Read these off the matrix that follows.
1) Give the entry at the centre.
2) Give the top-right entry.
3) Give the first entry on the main diagonal.
4) Give the entry directly above the centre entry.
5) Give the smallest entry in the last row.
[[4 5 6 7 4 4 3 6 6]
 [6 6 5 3 6 5 4 6 5]
 [4 6 5 4 6 5 5 6 6]
 [5 6 4 5 6 2 6 4 5]
 [5 6 6 4 5 6 6 5 4]
 [4 4 6 7 5 5 2 7 6]
 [5 4 5 4 5 4 4 7 2]
 [5 4 7 5 4 6 2 6 4]
 [7 5 3 6 5 5 5 5 4]
 [4 4 3 3 4 4 4 4 4]
 [5 5 5 5 4 5 2 4 4]
 [4 5 6 3 6 4 4 6 3]
 [5 4 3 2 5 6 3 6 5]]
1) 5
2) 6
3) 4
4) 5
5) 2
